In the rows, 128 means zero.
Each named move below is a turn or a mirror, shown by a few rows before and after it. Which moves, in which order, take the first row of each later pair to the second? The first pair is answered.
move riv:
[159 132 156 146 135  79 127 151 195 106 113 119 137 129 196 146 148 111
 152 107 160 174 113  84  81 187 126  74 133  67 106  83 117 118] |-> [132 153 143 135 155  87 155 160 190 104 111 116 150 168 166 158  98 108
 170  82 140 131 133 101  62 169 138  67 106  67  96  81 127 128]
[167 136 116  69 134 115 163 127 142 146 143 130 146 164 126 158 107 111
 147 147 144  92 108  94 140 140 153  93 102 165  94 113 140 135] |-> [191 125 125  77 117 114 137 115 140 146 139 133 137 138 144 144 146 108
 133 161 157 120  94  77 159 158 143  98 126 166  97 107 134 131]
[108 137 120 109 133  99 181 102 187 120 154 104 133  99 126 111 129 168
 102 157 105 165 145 150  53 131 123 148 137 109 130 116 138 150] |-> [108 136 124 108 130 101 179 105 188 124 162 105 131  97 130 109 140 167
  95 162 105 171 143 151  53 133 123 149 139 108 129 111 139 151]
move ranoz:
[155 165 104 149 105 102 191  82 155 154 145 123 171 200 118 129 188 126
 109 129 164 120 112 124 105 147 119 129  68 148 129 124 150 110] |-> [144 168 112 148 103 104 190  76 163 155 140 120 172 193 115 127 189 127
 103 138 154 123 121 135  99 137 112 138  72 144 132 130 153 110]
[132 178 174 153 139 110 113 147 155 121 110 130 123 114 178 132 167 164
 114 104 113 153 127 136  97  84 109 146 158  57 124 124 113 160] |-> [176 155 146 119 132 114 125 161 120 131 132 131 136 122 197 155 141 137
 136  78 163 134  90  82 123 124 153  94 147  86 105 123 103 162]
[121  92 152 180 129 144  92 137 110 129 128 133 110  83 142 137 136 131
 137 109 138 150 117 129 150 152 116 133 163 125 125 151 124 115] |-> [124  87 148 179 128 146  93 137 104 128 128 131 113  81 143 141 130 133
 134 108 142 146 116 127 153 150 119 131 168 120 124 154 120 117]
[123 148 137 176 128  96 121 125 158 126  99 113 146 134 135 140 133 150
 155 104 107 149 158 135  81 141 141 109 148  97 128 131 128 129] |-> [144 138 120 158 123  99 128 131 136 134 107 116 153 142 146 154 118 135
 169  86 135 143 147 110  96 156 164  82 142 114 119 128 118 126]
move lom:
[180  89 151 172 101 115  85 108 129  86  83  95 124  99 123  88 177 100
  80 168 107 155 123 122 103 128 124 165 156 138 141 120 130 129] |-> [178  83 140 152 103 129  86 110 106  89  96  95 118 112 113  88 177  95
  70 173  95 139 112 128 126 120 133 173 148 154 143 128 129 130]
[148 124 148  85 148 125 132  99 144 142 110 131 144 111 140 156 142 114
 138 114 177 135  97  87 128 136  97  81 134 142  83 103 140 126] |-> [139 103 146 101 157 151 108 114 117 144 125 132 120  86 138 156 139 111
 147  96 174 138  90  89 150 142 105  94 149 140  91 117 128 128]
[130 127  80 124 109 105 162 139 134 118 180 100 119 110 107 116 111 119
  51 110 124 110 124 101 151 132 145  82 131 172  96 142 156 146] |-> [133 133  95 149 109  95 153 145 158 119 163  95 129  90 115 119 115 127
  59 100 135 125 136  91 124 143 132  72 143 153 103 133 157 146]

(2 to 3 moves a pair)
[114 148 137 117  94  98 105  87 159  90 102  76  99 166  83 118 103 178
 140 105  79 125 179 117 119  82 162 138 145 137 125 134 158 115] |-> [124 125 153 156  97 104  65  98 151  88 108  74  90 126 106 117 122 179
 140  93  96 158 174 108 121 102 157 146 175 124 137 138 143 109] => lom riv
[128 144 129 116 107 130 125  92 131 122 118 143 111 132 135 113 169 119
  98 180 114 145 104 148 146 102 113 142 136 113 135 141 139 122] |-> [152 119 136 143 115 137 109 118 119 136 121 139 112  99 163 122 158 114
 127 133 163 161  86 108 144 153 134  99 155 108 125 140 121 124] => ranoz lom lom
[136 131  89  93 120 152 149 134  67 123 148  81 132 143 106 106 133 126
 139 122 110 111 101 139 163 146 150 118 117 126 129 147 144 123] |-> [154 128 120 141 111 117 126 142 122 129 119  79 136 100 143 105 158 143
 139 110 143 158 114 117 119 179 121  98 150 105 131 123 134 118] => riv lom lom
[166  96 135 188 109 113  88 145 154 140 109 125 153  69 164 136 131 125
 151  84 221 198 109 112 104 183 133  86 121 132 146 106 122 125] |-> [ 88 107  94 142 138 199  91 140  66 122 152 139 117 133  91 118  93 102
 134 102 126 113 110 201 174  93 158 173  70 160 166 161 123 129] => ranoz lom riv
[153 101 150 135 111 142  91  94 124 104 121 135  88  58 129 123 182 148
  71 178 107 192 118 148 168 133 113 158 176 133 138 128  94 101] |-> [ 98 155 108  77 140 146 185  95 120 105 113 129 120 168  69 142  92 144
  91 164  58  92 156 179 138  80 137 147  94 146 116 123 128 114] => lom riv
[204 143 115  77  62  68 141 101 180 138 111 133 161 157 123 148 155 138
 158 138 189 146  99  69 134 169 156  66 132 159 117  77 120 132] |-> [123 131 161 206  95 111  56 112 182 118  96 136 110  74 118 110 196 179
 144 115 126 201 145 146 117 129 106 165 173 101 164 105 110 123] => lom ranoz
[147 157 149  87 125  91 120 155 147 137 181 102  83 152 103 138 124 203
  73 203  84 179 160 162 160  68 112 171 191 107 157 126 159 113] |-> [111 161 154 152 164 105 109 191 140 139 173  97  82 123 104 153  76 216
 112 123  83 177 190 170 118  87 127 162 193  80 147 121 152 116] => lom riv lom
[147 106  92 147 146 132 101 161  81 117 124 158 101  88 142 158  92 148
 159  42 135 112 109 106 132 141 190  96 119 143  94 141 102 124] |-> [132 114 116 138 111 120  72 112 108  95 113 164  74  83 125 114 180 160
  90 154  72 137 115 160 161  85 130 182 132 147 127 159 121 116] => ranoz lom riv
[128 106 161 169 136 116  84 138 142 121 151 121 107 127 126 111 160 155
 144 125 100 156 150 150 176 116 133 206 158 120 116 149 128 109] |-> [148 129 123  98 135 102 154 145 125 137 154 120 146 191 115 145  90 129
 177 101 133  93 140 116 174 132 172 137 111 144  83 127 136 119] => riv lom ranoz
[119  87 125 140  69 113 112 106 123 147 119 155 129 120 123 146 159 124
 129 159 119 166 150 133 145 124  79 186 146 130 129 170 111 103] |-> [132 101 120 121  66  90 131  97 139 146 107 152 146 137 124 153 158 129
 126 174 122 163 150 130 130 123  71 166 139 133 121 160 124 106] => ranoz lom ranoz
[133 139  99 123 133 149 124 115 121 147 128 123 156 134 122 139 133  88
 139 158 187 134 110 103 174 161 135 108 143 151 129 148 122 108] |-> [119 158  94 120 143 138 147 118 142 146 120 119 174 153 110 148 108  91
 150 147 182 117 123 106 151 155 135  98 129 143 120 140 135 119] => lom riv
[ 93 135 122 166 151 156 113 142 112 121 119 112 127 121 121 129 102 135
 163  65 113 116 156 140 109 125 136 140 120 116 127 133 132 117] |-> [137 148 126 105 105  95 150  96 174 113 102 110 147 155 121 124 148 138
 119 154 124 122 140 122 109 122  99 128 107 135 120 111 152 118] => riv lom lom
[128 113 183 178 143 151 107 123 205 134 120 146 135  88 165 128 186 135
 133 136 133 144  96 151 133 148  85 171 121 164 144 158 140  75] |-> [ 92 137 148 127 167 182 144 126 168 131 140 147 142 151 125 140 126 118
 144 126  94  77 108 177 149 107 115 177  69 185 131 172 150  85] => lom riv
[105 126 133 170 172 154 105 127 120 130 125 146 129 102 104 121 119 127
 136 112  75 148 138 151 100  76 126 186 149 119 127 152 104 129] |-> [157 118  97  82 159 146 150 123  92 140 143 153 153 155 106 148  91  94
 143 129 109  98  97 104 135  94 170 133 117 165 106 142 107 135] => lom ranoz
[142 128 130  88 136 143 161 133  86 104 131 163 139 154 119 146  93  91
 141 116 142  99 108 100 163 122 149 105 130 159 116 125 136 161] |-> [109 138 175 161 138 118 126 111 150  93 100 154 130 110 120 123 143 127
 108 141 105 153 148 149 113  97  90 157 161 112 138 127 145 149] => ranoz lom riv
[113 134 117 143 159 152 142 171 105 135 132 156 133 153 107 152  64 131
 155  76 117 112 139 128 122 106 140 106 105 125 117 107 147 133] |-> [138 119 103  81 128 154 143 144  87 131 147 165 122 175 100 142 102 114
 117 138 113 103 106 123 172  88 134 120 106 159 124 123 148 133] => riv lom riv
[100 140 154 172 142  56 137 147 128 129 110 113 155 149  91 145 125 137
 131 139 123  71 200 147 104 121 161 176 108 108 142 125 118 127] |-> [133 119 154 132 107  50 121 121 117 126 128 119 146 145 106 134 182 121
  94 196 125  84 162 142 159 116 152 199 122 133 151 138 111 120] => riv lom lom
[121 101 115 156 149 137  97 145 114 130 172 157 110 113 137 155  99  88
 166  60 113 108 114 111 177 156 146 106 122 104 129 116 131 115] |-> [119 116 129 134 116 118  88 107 141 115 163 158  94 122 125 127 171  96
 106 153  79 123 122 144 200 116 101 160 129 113 151 126 143 106] => ranoz lom riv
[133 124 120 143 100 111 124  78 151 134 110 132 150 112 134 126 166 156
  79 182 172 180 122 143 136 134  89 134 140 103 126 147 127 126] |-> [ 84 142 118 192 150 138 131 112 132 137 107 125 155 112 117 141  91 162
 126  96 158 154 156 163  96 135 112 124 127  73 118 142 126 133] => riv lom
[124 136  91  98 160 147 133 159  94 128 158 134 134 156 130 137  93 120
 152  78 133  95 117 125 148 127 173 113 121 141 118 123 129 129] |-> [129 146 113 139 158 117 134 159 137 135 130 126 146 141 151 138  94 141
 160  66 156 126 135 115 102 153 157  93 136 114 117 101 135 125] => lom lom
[130 144 107 118 170 121 159 145 117 140 128 134 161 143 109 150  87 125
 147 102 158 108 125 109 137 172 137 109 111 139 106 121 118 146] |-> [ 84 153 130 168 190 135 124 142 126 126 119 136 138 111  97 127 108 144
 127 110 110 128 153 161 132 141 110 173 128 113 122 137 124 146] => ranoz lom
[113 139 132 118 132 135 140 120 134 126 104 114 136 161  94 139 126 126
 117 140  97 133 150 137 117 122 129 143 113 135 139 158 139 146] |-> [127 132 148 148 126 124 117 123 148 128  95 106 136 125 121 134 144 134
 122 127 115 164 153 123 101 139 120 144 137 117 139 151 132 139] => lom riv
[126 144 170 116 149  78 158 130 120 121 115 136 162 152 175  71 146 100
 155 134 139 161 143  88 120 110 139 116 122 144 128 113 151  91] |-> [104 135 159 119 156 115 138 133  87 112 133 140 138 145 162  58 157  95
 143 140 102 151 142 119 155  82 144 161 125 147 142 136 147  95] => lom lom ranoz
[111 129 151 177 141 125 107 143 126 140 118 144 131 119 136 133 132 134
 128  82 159 156 138 124 119 142  96 116 152  99 120 106 122 122] |-> [ 96 156 116 103 135 122 155 128 123 138 119 139 151 190 102 135 108 121
 115 117 133 104 137 148 138 109 103 125 106 126 113 109 145 125] => riv lom lom
[ 98 122 165 182 131 134  77 149 153 117  89  89 103  62 143 112 184 154
 113 124 127 162 125 118 127 168 108 111 168 116 140 146 110 142] |-> [ 99 107 156 161 124 152  68 153 126 116 106  97  91  69 137 106 195 143
  98 131 117 155 110 122 156 155 115 128 167 134 150 155 108 141] => riv lom riv
[113 164 128 167 187 161 161 130 176 130 118 121  90  94 122 118  97 126
 133  99 164 152 167 127  93 154 140 168 132 126 122 115 120 110] |-> [127 149  99 120 189 188 168 134 121 135 148 124  82 115 116 129  81 100
 139  96 167 125 133 116 146 148 166 159 115 154 122 136 111 110] => ranoz lom
